In the rows, 128 means zero.
One turn or mirror swaps these rows in pairs. Which row does each one swap with?
Zuz: [112 124 128 112 133 100 128 147 115 110  87  76 121 115 130 121]
Girid: [137 133 144  81 124 131 100  94 127 137 110 102 153 109 133 149]
lig: [130 139 132 144 145 115 147 134 129 116 149 164 134 122  79 149]
lan: [142 140 144  94 135 150 109 132 117 130 156 147 125 105 148  90]
Mevi: [158 148 152 132 129 158 103  89 119 125  88 107 132 110 163 143]
Bup: [136 139 137 156 142 149 110 166 130 134 125 121 130 111  76 142]
Gab: [ 89 119 144 163 110 121 168 139 103 122 112 132 101 120 113 119]
daga: [152 151 154 181 127 126 110 117 144 147 126 119 138 146 142 159]
teka: [ 87 130 122 139 128 134 140 113 112 138 113  62 129 115 134 139]
Desip: [131 158  99  87 132 134 147 104 128 119 116 132 111 111 172 121]
nav: [155 110 138 114 133 182 117 124 127 122 141 138 136 105 171 107]
Vib: [132 122 106 109 119 123 145 109 138 110 123 180 124 108 132 169]
gema: [160 141 126 120 124 154 130 151 110 127  94 100 101 119 109  83]
git: [155 129 150 144  91 137  97 132 124 131  83  91 112 123 136 135]
kivi: [118 142 103 125 135 140 156 149 111 126  99 150  97  97  99 103]
ragun: [130 104 121 149 140 173 140 120 125 163 145 165 144 109 156 128]
tizi: [139 100 130 138 140 115 137 109 129 130 185  97 133 117 104 119]
Fos: [137 145 127 139 141 131 144  69 126 116  99 153 134 115 152 169]
Kib: [151 115 130 144 115 121 147  78 128 165  83 157 133 136 139 139]
Sozo: [134 135 112 169 141 111 161 114 138 135 112  98 117 163 104 145]
zipo: [142 105 122 114 138 189 130 164 135 120 140 118 133 117 113 139]
tofam: [167 106 120 166 113 118 151 117 140 159 103 107 119 163 126 122]
voso: [153  95 115 140 128 128 158 107 117 143 152 106 107 118 126  78]
pak: [156  93 128 148 149 131 131 151 137 138 125 181 146 123 138 134]
veval: [123 128 137  75 124 111 120 117 126 121 164 134 138 105 136 121]
memaz: [103 124 129 171 128 107 164  96 128 110 112  96 125 139 129 153]

gema swaps with lig
daga swaps with Desip
teka swaps with ragun
tofam swaps with veval
pak swaps with Zuz
Mevi swaps with Fos

One turn or mirror swaps these rows in pairs. Which row does each one swap with?
Sosul: [163 144 143 173 136 123 117 149 124 137 103  79 107 161  97 101  93 126
 143 140  70]
Pogas: [143 129 157 176 119 109 112 155 142 160  98  86  88 141 109 102 100 126
 123 126  61]
nud: [172 124 123 146 135 125 124 160  80 106 141 130  81 135 126  90 119 156
 135 154  90]
bolu: [111 141 107 112 156 118 156 112 147 142 112 140 100 113 127 149 148 120
 120 159 133]
Bana: [162 158 137 121 153 141 115 131 185 172 167 131 116 137 154 147 140 123
 153 117 113]
Riguf: [160 141 149 169 127 127 122 165 148 150 104  68  97 160 110 116  85 123
 147 114  81]
katov: [156 147 152 171 142 122 114 151 163 162 108  72 108 167 103 114  97 120
 142 125  78]
sis: [153 148 138 117 160 152 117 141 173 155 165 151 113 125 155 152 147 133
 155 136 123]
Fute: [152 153 134 125 163 143 135 131 181 159 176 140 109 114 146 154 138 137
 141 120 116]
mifod: [150 111 119 127 135 111 125 167  92  97 136 149  77 133 151  94 119 153
 121 137  97]
Lozet: [101 137 116 116 160 121 131 119 165 149 103 138 124 127 113 155 133 101
 132 150 122]
kadov: [158 116 116 122 128 116 114 168  99 102 149 161  81 133 151 105 135 155
 121 139 110]
Tapin: [102 121  93 122 153 118 159 126 138 136 108 140 111 116 117 134 132  98
 120 153 120]
Leb: [169 120 114 138 122 121 105 173  95 127 119 131  68 136 119  99 106 174
 114 138  99]
gomif: [146 148 146 163 130 114 105 155 165 148  93  82 120 172 108 121  96 110
 133 117  79]
madus: [169 147 154 151 135 109 104 169 154 155 116  68  84 166 108 115  93 127
 140 131  71]
nedef: [150 111 113 127 141 114 129 158  90 111 148 153  69 127 134  98 133 157
 123 152 111]
nubip: [153 116 115 115 134  96 119 171  92 112 134 131  56 133 123 102 122 150
 120 156  98]
von: [164 166 140 135 148 135 125 148 189 151 148 142 114 137 163 158 145 107
 149 135 124]
mude: [169 149 140 144 152 162 134 149 183 167 170 120 112 134 156 139 135 124
 157 123 106]
rig: [155 109 138 148 117 111 118 166  99 129 141 139  60 115 140  91 126 159
 119 138  83]
ketom: [179 158 141 133 151 143 121 146 173 172 172 131 107 145 158 158 125 126
 154 128 109]
lago: [104 141 107 120 163 112 149 111 168 148 123 136 117 112 110 155 129 108
 120 136 118]
Motaz: [165 136 155 154 133  92  94 159 145 144  92  84  84 163 119  96  94 140
 141 122  85]
Kosar: [119 148 108 122 149 108 142 133 160 131 109 154 115 126 136 154 143  90
 125 154 134]
fefer: [100 118  94 117 156 102 154 118 129 129 105 133 101 129 121 133 127 107
 109 144 125]
nukek: [152 109 112 131 127 117 135 170  85 105 134 137  64 125 135 102 116 154
 128 137 111]
Pog: [152 143 153 165 136 117 112 160 156 142 100  79 111 167 123 107  86 119
 137 113  68]
zubom: [109 133  95 115 152 100 147 123 132 143 107 146 108 131 118 153 121  98
 118 159 121]
somip: [105 135  98 103 153 107 137 112 147 145 116 148 115 124 123 141 138 101
 122 144 124]
luk: [163 116 131 128 132  88 102 163 103 113 117 132  61 139 139  86 116 162
 130 138 105]
bub: [175 149 146 141 153 149 124 142 181 165 171 108 103 147 164 139 128 133
 150 109 110]
Daned: [160 164 145 134 156 149 137 127 188 172 150 116 106 130 149 155 145 133
 147 134 120]
ket: [167 136 134 161 123 124 100 167 134 155  93  88  89 156  99 107  86 152
 120 124  82]

sis swaps with Lozet
kadov swaps with gomif
Pog swaps with mifod
lago swaps with Fute
madus swaps with nubip

One turn or mirror swaps these rows in pairs. Which row does each one swap with?
Y: [160 144  97 121 110 147 101 144 132 113  82 121 100 108 120 163 134  62
 114 126 114 130 193  76 167 105 143 138 123 123 128 115 107  86 123 107
 126 130 108 133 115 111 120]
H: [ 97  91 162 100 131 136 165 120 138 171 122 139 146 127 191 118 118 126
 133 148 125 117 141 134 179 121 168  91 133 171 136 120  98 147 156 136
 117 134 116 156 129 119 141]
B: [108 122 132 104 127 139 157 164  88 131 128 104 137 121 194 121 123 152
 146 144 158 147 125 119 163 121 136  94 154 161 128 109 100 127 138 141
 111 125 139 101 135  76 145]
V: [114  84 142 104 111 145 130 135 120 148  95 120 136 138 165 135 112 116
 124 143 120 143 186  88 193 100 151 100 132 162 142  95  92 133 134 118
 114 115 122 152  98 114 140]
N: [ 86 133 178 123 164 153 166 116 139 164 128 160 130 105 156 116 114 170
 116 142 154 128 125 128 165 128 145 103 140 168 119 122  91 105 176 116
 134 128 120 112 128 105 112]
Q: [103 122 167 121 173  81 155 127 117 117 129 153 118 138 195 127 131 135
 117 172 112 133 103 123 172  91 139 123 112 185 143 121  89 128 132 108
 136 143 116 132 141 102 123]
L: [133 133 110 138 141 138 114 120 111  92 135 138  83  80 129 159 126 110
 105 133 123  84 144 130 138 123 175 140  92  74 124 113 104  77 139 106
 114 123 102 147 129 152 115]
D: [164 148 101 125 144 162 132 145 124  99 111 145  87  69 118 139 138  70
 106 116 104 120 143 100 120 127 127 141 120 109 123 147 125  74 112 104
 118 144 154 119 144 113  83]
A: [131 190 135 140 163 155 139 124 150 131 115 162  97  74 113 143 136 116
 106 125 147 116 131 116 139 132 138 140 130 129 106 141 104  60 164 107
 146 142 107  93 144 103  93]
T: [132 168  90 133 141 137 166 184 110 126 128 141 104 124 147 149 149  58
 135 131 113 108 123 119 174 137 125 155 114 118 137 123 154 101 134 116
 165 167 150 110 123 138  95]
E: [154 180  88 122 126 141 130 174  99  97 116 105 103  90 150 149 145  98
 137 126 152 135 133 108 136 125 128 131 144 121 115 128 114  81 127 132
 123 140 126  83 152  73 125]
F: [107  75 152 101 138 134 166 129 134 154 138 137 123 136 177 116 108 144
 129 154 124 117 140 123 154 115 141  88 147 181 136 104 119 149 158 137
 123 129 138 160 125 135 143]
J: [114  90 161 108 106 126 151 145  96 139 147 131 132 113 158 105 110 154
 129 161 109 121 161 124 162 126 171  91 129 171 166 118 100 162 155 124
 126 121 145 128 120 131 128]
C: [ 95  84 146 124 143 136 137 111 102 120 147 137 112 105 165 136 107 156
 113 148 128  94 138 141 160 119 182 109 101 108 136  95  92 115 149 114
 104 111 112 162 115 154 131]
K: [101  68 161 101 146 157 169 133 109 146 128 143 133 111 178 102 108 144
 119 141 113 136 135 117 156 121 139  91 132 163 141 121 107 137 128 117
 101 124 172 144 121 117 110]
P: [145 175 126 136 172  84 130 136 128  86 116 155  87 110 156 152 150  86
 109 155 106 122 110 112 148  96 132 157 103 149 131 139 101  86 122  99
 147 156 104 116 157 100 105]
G: [174 160  86 126 137 138 127 142 152 103 118 139  74  91 113 156 139  65
 116 128 115  99 150 105 115 122 129 143 135 122 116 133 139  82 141 123
 141 150 119 134 150 131 113]
X: [175 167 102 131 105 130 115 157 110  95 129 133  87  73 100 141 139  82
 116 137 101 105 169 107 128 133 160 140 116 118 147 144 119 101 141 112
 143 140 129 103 144 126 101]
R: [164 176  99 125 130 140 126 134 155 120 102 141  97  83 127 158 149  47
 121 122 117 100 150 117 141 128 157 146 119 114 116 149 118  80 140 122
 135 156  97 130 153 115 111]
Z: [ 94 120 127 119 142 134 189 176 100 154 138 140 132 149 183 126 131 103
 142 147 118 117 118 129 196 134 132 123 122 150 149 106 142 138 144 123
 154 155 161 126 108 141 112]

G swaps with F
Y swaps with V
K swaps with D
Z swaps with T

One turn or mirror swaps these rows in pairs. Which row does each one swap with?
sepa: [119 158 145 155  97 124 100 138  88  86 108 146 116 119 134 142 137 165
 107 136]
vebuv: [142 127 160 125 142 176 135 103  97 116 137 118 152 135 142 138  87 121
 124 119]
Leko: [ 84 135  96 141 110 127 120 184 134 165 115 142 131 116  89 143 125 154
 106 131]
Leri: [138 120 119 124 139 183 133  86 116 129 137 116 152 133 124 139  89 135
 128 111]
Tud: [130  97 101 125 149 172 130 115 138 134 136 112 156 136 132 134  89 154
 125 135]
tapav: [110 124 132 146 106  85 117 147 119 178 112 142 116 108  95 139 134 104
  96 170]
ramo: [141 140 140 139  83 114 111 114 120 111  91 157  93 109 148 144 134 106
  83 136]
Sope: [116 148 130 148  93 100 103 172 121  97 108 152 116 109 101 145 146 107
  93 147]
seso: [ 90 126  94 137 116 117 121 187 111 176 113 151 118 107 110 118 133 124
 124 137]
kifiv: [134 129 129 122 148 186 121  94 130 143 124 110 155 139 127 130  84  98
 118 123]
gusab: [138 140  83 146  94 100 105 173 118 135 106 149 117 114  92 146 145 105
  97 128]
fug: [128 174 140 149  99 105 102 163 100 105  90 144 114 108 129 135 148 117
  97 144]
Zivi: [114 165 127 146  97 110 102 171 124 116 102 148 112 110  86 135 149 101
  91 133]
Pev: [135 112 132 124 145 176 123  93 127 125 133 113 160 138 141 141  82 103
 120 138]
zor: [118 156 118 149  89 109 114 161 109 103 115 154 109 104  85 142 152 138
 100 121]
ger: [135 102 128 121 140 181 111 109 109 157 115 113 162 140 158 141  84 116
 114 132]
rako: [101 106  95 124 144 160 132 144 114 190 125 130 142 123 133 117  97 121
 139 131]
gepul: [113 128  99 146 105 105 112 184 132 111 115 146 118 110  98 137 145 156
 101 143]
Siz: [151 122 142 128 108 153 121  76 123 125 101 138 114 123 168 142 102 104
  96 131]
Gov: [130 138 145 141 126 167 112  94  91 102 121 124 140 136 157 140 101 163
 123 131]
petez: [ 94 115  97 128 137 168 131 143 137 180 128 121 155 131 111 141  90 152
 120 125]
debe: [121 100 133 131 138 132 129  98 122 195 126 118 144 126 120 136  94 102
 114 163]
buziv: [144 141 141 127 145 174 119  93 105 129 111 111 152 134 166 131  92 114
 123 136]
faka: [117 161 138 147  98 105 122 173 110 141 117 148 116 106  69 135 142 109
  97 139]
begi: [125 159 158 146  98 110 118 171  93  94 116 152 114 110 107 141 143 124
 100 128]
deg: [135 127 140 124 144 176 140 101 116 166 139 112 155 133 107 130  83 105
 124 129]
zar: [155 108  85 125 139 167 122 105 122 157 127 115 154 139 127 143  89 102
 121 119]
Bunu: [116 139 126 147  89 105  93 186 102 130  91 152 119 111 117 143 148 119
  86 143]

Tud swaps with gepul
debe swaps with tapav
zar swaps with gusab
Siz swaps with ramo
kifiv swaps with Zivi
ger swaps with Bunu

One turn or mirror swaps these rows in pairs. Which row does each one swap with?
fefa: [105 108 171 124 147 131 145 120 110  91 105  99 126 114 137  73 141 127
 114 131 164 139 110 147 146 139 121 140 164 111 116 159 131]
sada: [ 89  90  93 111 170 102 144  95 144 148 143 136 160 102 140 179 145 114
 109 150 136  78  95  89 111 124 128 115 125 117 128 114 101]
rifan: [117 115 164 118 132 146 135 151 104  90 107 115 116 126 140  71 144 150
 126 121 145 144 125 140 147 148 116 117 177 126 122 162 154]
gaka: [117 115 157 118 133 147 126 161  91  77 111 125 125 133 128  93 142 149
 142 128 136 149 130 152 144 144 109 124 171 125 124 146 155]
Dipot: [ 93  99  87 113 163  97 139 112 146 150 152 147 157 110 143 192 148 130
 124 138 125  87  91  75 100 125 127 112 126 120 120 116 109]
sopup: [104  97  69  92 146 110 130 134 148 140 148 169 134 124 142 186 183 151
 144 127 115  99 127  80  96 146 119  90 143 133 124 124 127]
veniv: [115 111 151 106 131 138 134 143 107  85 108 125 107 130 132  80 171 148
 138 126 149 156 140 143 145 152 115 115 181 121 123 165 144]
rakip: [108 102 172 135 155 123 139 116 110 108 102  94 128 100 134  87 135 122
 104 153 165 140 108 139 152 126 129 141 158 109 124 155 120]
domos: [118 109 102 112 149 139 150 158 141 128 158 191 133 123 146 176 167 135
 125  99 102  97 149  91 111 146 115  90 161 150 114 129 129]
zepu: [120 115 162 125 130 141 141 157 116  82  97 113 120 118 137  85 158 145
 151 121 140 149 118 125 158 152 112 127 190 133 120 161 138]
nata: [133 112 162 130 130 138 138 157 101  99 109 127 104 135 142  85 159 154
 141 129 150 153 129 147 141 155 113 119 168 125 120 167 142]
Sen: [125 119 157 122 138 159 152 165 114  91 131 161 115 126 139 104 159 134
 120  98 125 136 157 134 144 150 112 107 187 142 113 156 141]
lon: [ 88  97  91 114 164  98 156 101 155 155 148 144 151 108 137 177 152 117
 120 135 127  93  84  82  99 117 133 119 120 120 120 119 106]
Nifel: [ 94  93  84 108 164 101 141 111 153 149 147 146 154 108 148 186 152 129
 121 133 126  78  96  79  94 132 126 114 123 123 116 117 112]
dem: [110 101  80 111 145 113 138 149 157 137 137 157 147 113 147 191 169 147
 157 121 106  92 106  61 110 145 116 103 152 145 121 122 120]
Fome: [ 99  88  97 121 169  96 136 108 148 158 139 135 153  95 143 185 146 124
 111 154 133  86  96  79 106 119 132 119 122 120 124 118 103]
suma: [ 98 103 165 125 156 129 147 104 107  99 107  98 136 107 131  85 135 112
 103 149 167 129 106 145 154 131 125 137 159 106 127 149 118]
peli: [ 98 110 169 128 150 126 159 109 116 103 111 102 125 113 128  76 141 115
 114 134 161 148  97 143 146 123 130 143 157 108 118 157 123]
tadi: [108 101  79 104 148 120 122 153 130 129 149 167 151 128 138 195 153 151
 148 128 103  93 119  90  97 137 112 100 134 137 125 107 138]
kinut: [ 88 104 166 131 154 110 161  87 129 118 109  92 125  96 137 102 147 118
  91 141 146 134  95 131 153 114 143 138 148 101 123 142 125]
Kura: [110  96 126 126 113 155 144 180  98  87 108 121 110 133 121 119 192 180
 136 125 132 131 133 123 140 142 132  95 170 125 135 160 144]
nin: [104 114 174 130 146 127 142 122 102  92 110 101 128 116 133  80 136 127
 116 137 162 148 104 142 152 132 122 138 167 107 119 159 129]
Vitap: [ 81  95 116 121 164  92 159  81 154 151 132 119 141  93 143 166 154 119
  96 142 125  99  87  92 123 110 145 123 125 108 124 117 114]
naf: [123  98  81 115 146 109 135 148 142 153 147 171 131 130 152 189 170 156
 148 130 115  97 117  84  93 149 116  95 130 137 121 127 125]
vebab: [105  88  81 118 122 139 142 176 120 117 130 146 124 130 126 178 199 181
 140 125 113  99 126  87 112 138 133  82 149 131 136 138 134]
legol: [106  99  77 102 148 115 131 141 148 148 150 162 145 120 150 184 156 152
 133 122 107  82 112  72  95 141 120  91 136 139 122 118 134]

rakip swaps with Fome
rifan swaps with legol
Vitap swaps with kinut
dem swaps with zepu
sada swaps with suma

One turn or mirror swaps these rows in pairs. Which row does each one swap with?
disi: [132 127 128 142  98 181 130 110 126 147 128 170 169 185 126 105]
mepi: [157 119  92 119 119 170 129 119 140 108 141 190 142 150 173  89]
kadit: [132 117 169  85 167 119 117  89 106 130 124  98 148 158 149  72]
liva: [115 109 145  89 192 141 109 108 126 110 114 114 145 156 164  68]
besir: [146 126 120 160  92 148 121 103 121 122 140 172 172 155 163  77]
lonag: [158 114  89 125 124 141 132 109 139 128 141 187 159 156 136 129]
Folid: [132 123 178  84 151 131 119 102 110 135 117  91 146 164 146  74]
solu: [154 120  94 132 112 146 131 107 135 130 144 191 163 153 144 123]
Vama: [147 133 127 152  81 165 123 115 125 126 137 167 167 165 156  85]
Vepav: [142 110 141  57 183 140 124 107 125 116 123 120 123 150 161  77]
pimez: [147 106 132  69 182 114 127  97 126 133 125 126 143 156 127 119]
tuzag: [125 122 160  55 161 142 122  91  98 146 135 114 138 173 153  69]
mivo: [132 119 171  92 163 114 115  88 106 130 120  99 154 155 151  68]
fogin: [124 126 147  55 159 144 123  84  91 143 142 126 131 176 161  61]
Nira: [110 122 163  87 154 136 134  94  91 145 129  96 170 155 133  84]
modur: [111 124 152  77 151 132 143  89  89 144 140  98 171 154 130  96]
zoza: [139 111 145  65 181 114 124  94 120 139 126 117 143 154 132 112]
Nos: [149 125 112 157  92 155 123 103 122 121 145 178 170 158 161  85]
pude: [132 108 146  71 188 135 112 105 116 116 116 116 128 149 160  73]
Pirev: [148 134 115 143  81 169 135 117 129 120 141 173 158 163 161  87]
ponu: [119 122 169  87 155 155 126  98 114 153 113 109 151 185 116  96]
Saf: [137 135 102 112  99 172 128  96 104 137 160 189 150 175 169  70]
rokul: [156 118  93 122 123 139 131 102 136 127 148 189 161 151 139 131]
dib: [125 130 116 147  91 166 138 106 105 138 146 163 188 156 143  95]
veva: [144 111 136  68 180 110 126  92 126 134 134 129 143 150 129 122]
Roleg: [141 131 108 122  91 177 128 102 113 137 154 190 158 174 164  81]
tes: [147 117  94 136 119 169 118 118 130 107 134 191 148 149 172  85]
Mik: [124 132 108 134  93 159 147 100 102 139 156 160 188 154 140 104]
Rem: [132 125 172  71 158 132 129 103 112 129 121  92 136 163 147  77]
kipu: [128 117 100 148 132 171 114 119 138 104 130 179 163 155 175  78]
dutip: [160 119  90 109 117 166 126 124 138 111 137 185 135 144 179  89]
fisu: [149 111 131  54 174 139 121 114 127 116 119 125 118 145 168  80]

ponu swaps with disi
fogin swaps with Saf
pude swaps with tes
Vepav swaps with mepi
Roleg swaps with tuzag
pimez swaps with lonag
solu swaps with zoza
Nos swaps with kadit

